In the rows, zero is written as 128.
Each path is a new rotation, seen through one point. The rows after it are directions, each followed by how far the rotation turns it, in deg/step (0 if it stays put).
Each turn is a multiple of 5 degrees from 10 to 175, or 0.

[124 134 116 127 133 129 120 129 125]
[125 128 121 123 138 126 136 128 137]
[126 130 127 129 134 116 132 127 118]
[127 122 135 123 141 132 125 127 122]
[127 141 130 120 132 128 123 121 126]
[123 129 117 117 129 134 131 130 123]
[120 135 126 133 136 129 138 127 129]
[126 127 121 131 139 122 121 131 122]
[130 127 131 118 140 124 128 125 134]
[127 133 129 118 127 122 129 123 117]
[122 127 130 123 135 140 131 128 122]
[122 141 124 131 134 130 125 126 129]
[126 125 114 122 136 126 127 131 129]
[126 131 130 126 137 120 139 125 129]
[127 126 130 126 136 125 124 128 114]
[126 133 134 120 138 136 125 124 130]
[124 139 118 121 126 127 126 125 123]
[121 126 122 125 136 132 139 131 128]
[123 134 128 136 138 121 128 127 125]
Speeds:
[123 131 130 123 131 125 127 135 127] | 0
[131 130 125 124 129 127 121 127 134] | 95

[129 131 120 130 138 128 133 122 134]
[121 125 135 121 131 125 120 129 136]
[127 134 130 135 126 133 128 116 130]
[132 136 124 119 127 126 121 130 134]
[116 133 131 130 125 121 131 123 126]
[128 131 118 127 140 129 125 124 130]
[119 127 134 122 128 129 130 128 139]
[131 130 130 135 130 127 122 115 130]
[126 137 125 120 122 133 123 130 133]
[124 135 129 131 127 117 134 122 129]
[123 129 120 125 137 128 118 127 126]
[122 130 131 127 130 132 137 125 139]
[132 128 132 128 131 123 117 120 133]
[121 137 128 126 121 136 126 125 130]
[132 137 124 127 131 116 131 125 132]
[115 129 126 124 132 127 120 128 125]
[127 131 124 131 135 132 137 121 136]
[129 127 134 122 130 124 117 127 137]
[122 136 129 133 121 133 128 119 128]
Speeds:
[125 127 126 132 129 132 123 124 121] | 135
[126 121 130 129 135 131 129 127 132] | 70

[126 111 118 133 128 125 123 129 118]
[127 131 123 122 112 127 116 136 124]
[134 138 132 143 119 138 127 132 127]
[117 131 142 133 135 136 122 124 134]
[134 111 135 124 132 132 129 125 140]
[132 115 117 130 131 126 118 119 121]
[127 132 115 120 117 135 118 133 126]
[129 134 126 142 122 141 132 139 125]
[116 127 143 134 132 130 122 135 131]
[137 114 139 128 126 124 125 126 140]
[133 122 122 131 127 126 116 111 124]
[126 132 117 117 120 142 123 124 128]
[129 126 123 137 131 144 133 140 122]
[118 123 135 132 134 126 118 143 129]
[136 119 133 133 120 120 121 131 141]
[127 128 128 137 121 127 119 110 128]
[125 128 128 117 120 144 128 119 129]
[134 121 128 131 136 144 131 134 118]
[125 124 127 127 138 126 113 142 128]
Speeds:
[128 126 119 126 133 130 128 131 128] | 60
[129 128 129 120 124 129 129 131 134] | 145
[126 125 127 131 131 124 128 125 137] | 70
[122 125 132 128 131 133 134 130 128] | 80

[127 118 128 130 116 136 129 120 131]
[124 121 131 135 134 134 124 141 123]
[128 135 133 142 129 122 134 126 135]
[116 119 125 125 125 116 126 125 127]
[118 131 134 123 125 140 129 131 136]
[126 130 126 140 117 132 126 129 117]
[124 121 118 137 137 129 137 130 134]
[128 117 143 130 122 124 131 125 132]
[117 132 130 129 128 125 120 141 128]
[121 136 125 136 122 132 129 116 135]
[119 115 125 128 129 132 133 127 117]
[128 129 135 132 126 134 139 140 135]
[128 125 125 138 118 118 121 130 129]
[116 124 127 130 138 130 123 125 139]
[120 131 143 130 122 131 132 122 122]
[119 131 117 130 125 127 135 140 124]
[131 121 125 135 119 133 132 123 140]
[123 115 135 134 132 129 120 134 123]
[122 139 136 137 132 125 133 130 135]
Speeds:
[127 121 124 126 129 127 128 121 131] | 110
[127 129 123 126 124 135 132 128 124] | 70

[118 131 121 129 132 132 129 130 143]
[119 122 128 129 132 134 113 131 123]
[119 128 142 121 134 121 128 132 134]
[129 110 129 132 122 125 126 130 135]
[118 129 119 119 125 131 130 130 141]
[118 123 129 131 128 139 120 139 122]
[116 129 144 122 125 126 127 124 130]
[127 119 131 136 117 121 127 136 134]
[121 127 119 114 118 127 128 129 132]
[121 126 129 130 125 139 132 142 122]
[118 128 140 126 119 132 129 118 125]
[124 130 131 139 116 118 128 136 132]
[125 125 120 116 116 122 126 127 122]
[125 130 128 126 124 134 142 141 121]
[123 126 133 131 117 136 133 116 121]
[122 141 128 138 119 120 130 131 129]
[129 126 122 123 120 119 123 128 113]
[127 132 128 123 127 126 146 134 122]
[129 123 125 137 120 135 136 117 122]
Speeds:
[126 123 129 127 134 129 123 129 134] | 10
[126 131 122 124 130 128 123 132 124] | 95
[125 132 129 120 128 127 130 123 131] | 170

[128 132 127 120 132 129 126 139 136]
[124 129 122 117 124 134 127 135 132]
[127 123 117 120 124 130 136 130 132]
[131 123 121 127 132 125 139 131 136]
[130 128 127 126 136 128 132 139 139]
[127 129 127 120 130 134 126 140 133]
[126 125 122 115 123 133 129 134 129]
[129 123 117 120 125 125 137 128 133]
[130 127 120 128 133 125 136 131 139]
[127 129 126 128 135 132 132 139 138]
[127 125 127 119 130 136 128 140 130]
[129 123 123 114 124 128 132 133 129]
[130 126 119 120 127 122 134 128 136]
[126 130 120 128 134 127 135 133 141]
[125 128 125 127 133 136 131 139 136]
[128 122 128 119 127 135 131 139 128]
[132 123 124 115 126 125 132 133 131]
[129 129 119 120 129 122 132 130 138]
[124 132 120 128 132 131 132 133 139]
Speeds:
[127 130 129 134 126 124 125 128 121] | 0
[130 124 133 134 133 131 131 132 128] | 70

[124 132 131 120 114 135 127 125 128]
[133 126 137 138 130 135 126 133 120]
[137 119 128 122 124 123 122 125 136]
[125 135 125 132 137 135 120 120 131]
[124 125 135 115 126 135 133 130 130]
[133 133 141 138 128 125 131 126 126]
[128 124 130 123 118 125 114 130 130]
[136 132 125 128 138 136 123 124 122]
[129 122 130 124 122 137 133 127 140]
[122 125 138 136 133 128 127 120 125]
[130 130 135 117 128 122 121 135 132]
[136 141 128 131 124 134 126 120 123]
[127 118 130 127 121 140 125 135 131]
[135 120 134 132 139 126 127 120 125]
[125 132 130 122 128 126 121 128 143]
[124 137 133 124 129 135 128 120 117]
[134 126 138 128 122 133 130 140 130]
[135 124 130 136 125 125 120 116 125]
[126 127 126 123 136 135 117 134 135]
Speeds:
[124 134 134 126 125 124 130 129 126] | 70
[128 124 127 121 123 126 129 123 126] | 175
[128 135 123 123 130 130 125 127 129] | 95
